Named turns come first, each shown by rows before and after it. Which turns, in which order, take the first row of each pair that follows to the second? Write the first one first, as in the answered first pair.
C (before |-> after):
[ 14   8   1   6   7  29   7 -17   8   0  12   9  17   4  14  -8  10  -7
   2   7  -2  -1   4  19 -22] |-> [ -3  -1   5   4  -8   7  13   6   0  -4   7 -36  10  -2  22  -5  -7   3
   6 -21  -1  -9  27  -5   2]
[ -1 -24  15   3   9   3  22   4   2   4   9 -15  -2  -1  16  -3  -4 -15
  12  -6  -7  -4   6  -1   8] |-> [ 10 -12 -11   8  -3 -21  12   5  -9 -12  -7 -10 -13   4  -5  13  -1  12
  17  10   6  -1  -2 -12  13]
[-31 -21 -17 -17   6  10  65  16 -33  -8  -6 -38  -1  30  10  -2   6  18
  -1  16 -22 -39  28  -7  14] |-> [ -4  -2 -46 -11   6   7  50   0 -34 -20  -9  -4  -8  40 -15  11  26  35
  -1  52 -13 -27   2   3  -3]
[ 11 -18   9 -15   5   1  22   3 -18 -10 -34 -27   3 -24  14  12   2 -26
   0  -4   1 -32  21  15  21] |-> [ 28  -5 -17 -12  -2 -15   9  -4 -24 -22 -44  -8  -4 -17  -6  24  13 -10
   3  21   8 -23   5  17  16]
Z (before |-> after):
[-17   5  -8   1 -18 -11 -24 -22  -5  29  17  27   4   3  -3   6 -18  13
 -20  -8 -14  15 -18 -20  -6] |-> [-31 -10  13  -2  -7   1  -8 -18  -3  34  17  12  12  -3  11  -3 -24  -8
 -20 -20 -19   5  -2 -18   2]
[  4   5  20  -9 -24 -12  10 -23 -23 -14 -36   2  51 -17  13  27 -21 -22
  -2 -52   1  26  44 -15  25] |-> [ 20  19  -6  -7 -36 -30  -6 -23 -26 -23 -42  13  44  -7  -6  36 -19   5
   0 -36   7  31  27 -18  19]
[-16  -5  42  -7  22  43  -1 -20  24  37  29  25  25  -4  39 -25   1 -47
 -25 -17 -19   0  -2  27 -19] |-> [-20 -26  28  -9   5  -1  46  27 -14   7 -22 -46  -8 -25  33   3 -10 -46
  -9 -33   7 -30  35  -5  26]
F (before |-> after):
[-16 -11   0   8  27  38  24  -6  10  -5  -1   3  10 -16   6 -21 -17 -24
   2 -12   2 -18   8  27   3] |-> [-11  -4  -3  11  28  41  11 -14  16   1   8  19  12 -13   2 -21 -12 -20
  -2  -2  -1 -10  -1  31  -4]
[  1 -11 -30  53  50 -27  -4 -16 -13 -20   0   7  41 -10  34  15 -20 -31
   5   7  17  10   0  -7  67] |-> [  2 -11 -32  56  52 -21  -7 -19 -10 -21   1  17  41 -11  33  15 -18 -35
   5  15  17  10  -5   0  61]
[-19  -9  38  -2  35  49   4 -22  33  29  29  30  24   1  26 -34   7 -40
 -13  -8 -33  -2  -1  20 -32] |-> [-26  -1  35  -2  20  42 -16 -25  38  35  42  33  30  10  24 -38  -5 -15
 -15 -16 -36   8  -6   8 -32]
R (before |-> after):
[-13  33  -3 -23  16 -10 -55   7   1   0 -16   5  -4 -25  -2  30 -13  10
   1  27  -4  18   0  -2   5] |-> [ -6  26   0 -25  33   7 -35   1   5  -1 -19  17  -2 -30   1  30   1 -12
  -1  39  -1  10   0  15  -3]
[-12  -2  -6  15 -28 -18 -17  19  -4  -8  10 -25   9  -7  -1 -13 -15  23
 -10 -55 -11  -5   8  -9  21] |-> [  3   9  -5  17  -9  11 -36 -15  13   4  31  27  26   1  -7 -23   1  13
 -20 -26 -20  12 -22  22  -9]
[-46  37  15  24  21  46 -44 -15  -2 -31  43  70  21  11 -41  -3  -5  -7
 -42  19 -28  16 -70 -39   2] |-> [-41  -2  31  13  54  61  42   4 -23 -52   1  33   6 -20 -30  12   9 -78
 -36  30  -5 -29 -34 -19  21]
[-22  -3  18  -8   4  11  -5   9  -2  10  -1 -11  16   9   0 -11 -17   6
 -10 -13 -14   7  19 -12   0] |-> [-15   1  20  -5  11  19  -8   3   5  11   4   5  22  10   1 -12  -9   3
 -10  -6 -15   9  10  -3  -9]
T (before |-> after):
[-29  11  -9   7 -26 -11 -36  15 -12  23   4 -22   3  -5 -23  -5  12  50
  16 -48   4  19  17  -3  27] |-> [-21  -3 -14   5 -19 -16  -3  28 -24   9 -20 -37 -12 -17 -28   8  17  32
  20 -40  17   3  29  -1  38]
[ -5   1  -2 -26  18  23  -4 -18  27   7   8  19  12 -12  20   2  10 -18
  -9  -6  -5   1  -2  13  -6] |-> [-14   1   4 -24   7  17 -15 -11  29  13  17  12  12  -9  24  -4  -1  -6
  -8 -20  -8  10   2   0  -5]
[-11  10  22  30  28  33   3   0   8  13  -6  41  26 -29  34  -8  10 -15
   4  -1  13 -18  -5   2 -16] |-> [-17  13  26  30  22  28 -10   4  13  20   5  38  28 -28  37 -16   0  -4
   4 -12   7  -9  -6  -7 -14]
[ 32  16 -35  10  -4 -26 -23 -10 -20  -8   0  14  -8   8 -25   9   6  27
  -1  24  14  15 -17  -6  -3] |-> [ 24  20 -34   7  -9 -34 -30 -10 -18  -6   4  11  -5  12 -21   3   0  37
   1  14   8  18 -13  -9   0]
Then:
Each pair is two turns apart.
[ 11   8  15  -9   0  13 -25   0  -6  12  24 -35 -14 -17  26 -47 -14 -52
   6  -7 -18  24  30  -8  -3] |-> [ 10   5  14  -8  -5   5 -17  10 -12   5  17 -46 -22 -20  25 -41 -16 -51
   7 -10 -10  20  30 -14   5]  R, T
[ 22   4  -9   6   9   8   3  -5   2  -4  -8  27  -7  -2  -8  11  13   1
   3  25 -10  -1   0   3 -15] |-> [  9  -9  -3   3   3  -4  20  16  -9  -6 -20 -10 -12 -11   2  15  -2  -4
   4   0  -9 -14  24 -11   5]  C, Z
[  5  17 -48  11  -5 -68 -36  51   8 -26 -12  -7 -28  -2 -38  58  15  30
  11  14   2  13 -20  -8  -5] |-> [-51 -23  32   1  26 -19  -2  61  30   9  20 -50   1 -23  26  16 -14 -34
  -4 -51 -28  -8  28 -11   7]  C, C
[-21 -10   4   2  -3 -15  15  10 -22  -3 -25 -51   9  10  26 -19 -15 -11
  -5 -40  27  21  28 -46  13] |-> [-25   5   2   5 -16 -14 -19  -2 -10   8  -4 -33  20  24  27 -28 -20  13
 -12 -43  13  40  11 -51   3]  R, F
[  3 -10   9  17 -12   5 -12   3  -1  18  -6 -10   4 -25 -33 -10 -12   2
  -5 -19   3   9  17 -55  56] |-> [ 30  -1 -13  18  -2   7  -5 -11  -4   6 -19  21  -5 -21 -53   8   8   0
  -7  19  14   9  -2 -37  44]  F, C
[-19   6  45  -5   5  52 -56 -25  25  36  62  22  29  19  16 -19 -17  -1
  -4 -15 -23  21  -7   2 -23] |-> [-22 -38  59 -14  23  52  24  12  -2  15  14 -37   8 -11  32  -4 -16 -55
  -2 -24   0 -25  39   3  11]  Z, F
[ 21  18 -18 -33   2  -9   9  -6 -27 -32 -16  28 -36   1 -35   4   7  -6
  -8  -9  21 -15  -1  14  10] |-> [ 12  20  -1 -33  15  17  -7 -27  -6 -14  15  53 -16   5 -22 -13   6 -14
 -17  -8   7  -3 -13  27 -10]  F, Z
[  3   4 -41  -1 -50 -77 -16  46 -16  -2 -14 -36 -61  14 -14  21  -1  69
  38  10  -9  38 -23 -45  -6] |-> [ 21  18 -30   0 -14 -23 -45 -11  22  24  28  51 -28  25 -14   1  27  44
  23  51 -27  60 -68   6 -58]  T, Z
[ -9  -4  24   2  26  26 -13 -27  13  24  29  32  24  18  22 -12   4 -21
  -6   0 -17  17 -14   4 -21] |-> [  9  -2 -26   3  -7 -40   8  19 -34 -15 -29 -17 -20  10 -10  29   2  18
  15   5  19   2   3 -26  19]  Z, C
[-33 -55  61  17 -28 -14 -29 -10  47   4  29 -18  11  39  41   1 -92   8
 -18 -61  27   2  31 -25  32] |-> [ 41 -11 -17  25 -32 -31 -56 -51  41 -26  10  70  -3  60 -24  37 -41  40
 -14  38  53  25 -35   9  -7]  Z, C
[ -8 -54  -5  18  28  16  59 -30  -1 -14  -7 -14 -14 -29  11   6  -2 -34
 -17  30 -13 -10  -3  25  14] |-> [ 13 -33 -29  23  19   6  29 -46   1 -20  -6  23 -13 -15 -12  14  14  -6
 -17  56 -10   8 -32  29   0]  Z, T
[-23 -24  44   5  25  42  51  15 -27  14 -43   5  -4 -36 -11  22  18 -21
 -22  13  14 -18   4  -8   0] |-> [-30  17  30  16 -12  20 -40   1  -9  34   3  38   8  -2 -24  11   1  59
 -23   2 -11  31 -30 -32 -17]  R, R
[ 10 -13 -13   3   2 -29  24  40 -43 -33 -29 -14   3 -16 -11  -1 -10   5
   9 -13  26 -31  12  22  -3] |-> [ 10   5 -27   8 -18 -41 -15  37 -39 -27 -14  -1   5   2 -21   0 -16  43
   8 -12  18 -12  -4   8 -10]  R, T
[ 20  16 -23   1  -2  -6 -12 -13   2  -8  -9  24 -20  13 -11  23  -8  21
  -6  29  16  -4  -6  16  -4] |-> [ -7  -1   3   1  -3 -12   7  13  -2  -2  -9 -27 -17   1  11  14 -32  10
  -6 -18  10 -18  30  -4  20]  C, C
